In the data rows, 50 means zero.
Some points, each followed by its number:
tensor([25, 43, 44, 39, 46, 72, 84, 65, 54]) 0
tensor([52, 50, 47, 39, 55, 44, 37, 70, 51]) 1
tensor([36, 64, 61, 82, 61, 52, 42, 46, 30]) 2
tensor([36, 72, 51, 49, 58, 48, 29, 61, 49]) 3
tensor([55, 42, 46, 51, 55, 59, 59, 43, 40]) 4
tensor([38, 54, 50, 44, 61, 44, 41, 64, 42]) 5
tensor([46, 50, 50, 43, 50, 44, 55, 50, 57]) 6
tensor([49, 48, 54, 49, 45, 47, 46, 52, 43]) 7
tensor([43, 69, 53, 65, 54, 39, 35, 51, 43]) 8
tensor([68, 30, 46, 59, 38, 56, 53, 48, 41]) 9
tensor([27, 64, 61, 44, 68, 69, 56, 68, 52]) 10
tensor([69, 45, 57, 49, 43, 45, 35, 43, 44]) 11
tensor([44, 73, 70, 40, 58, 47, 29, 60, 47]) 12
tensor([57, 49, 39, 65, 36, 51, 44, 48, 58]) 13
tensor([53, 63, 72, 21, 65, 44, 32, 70, 57]) 14
tensor([33, 80, 33, 52, 58, 65, 63, 33, 60]) 15
New points follow, each followed by the numbers of its three nearest points above by angle, smallest number first.
tensor([58, 50, 41, 63, 35, 53, 43, 45, 58]) 9 11 13
tensor([41, 70, 36, 56, 53, 45, 49, 49, 64]) 3 8 15
tensor([42, 58, 28, 43, 49, 40, 59, 57, 62]) 0 6 15
tensor([56, 43, 42, 63, 34, 47, 42, 41, 53]) 9 11 13
tensor([35, 41, 45, 67, 53, 32, 61, 56, 46]) 2 5 8
tensor([49, 57, 46, 62, 38, 36, 40, 54, 64]) 3 8 13
tensor([42, 52, 56, 43, 61, 42, 38, 67, 41]) 1 5 14
tensor([24, 42, 40, 72, 57, 46, 60, 59, 38]) 0 2 5
tensor([43, 49, 41, 49, 58, 56, 71, 52, 53]) 0 4 15
tensor([80, 38, 47, 32, 38, 48, 44, 42, 58]) 9 11 13
tensor([47, 81, 47, 45, 54, 60, 48, 31, 53]) 3 12 15
tensor([67, 40, 55, 47, 44, 46, 39, 43, 44]) 7 9 11
tensor([39, 39, 46, 34, 60, 57, 70, 69, 51]) 0 6 10
tensor([44, 80, 41, 36, 51, 59, 51, 28, 59]) 3 6 15
tensor([71, 42, 70, 31, 36, 42, 27, 44, 51]) 7 11 14
tensor([62, 24, 59, 57, 36, 50, 56, 47, 51]) 4 9 11
tensor([46, 51, 47, 47, 49, 41, 54, 49, 57]) 0 6 15
tensor([57, 41, 42, 61, 35, 47, 41, 40, 57]) 9 11 13
tensor([35, 79, 38, 51, 57, 65, 63, 31, 60]) 0 10 15
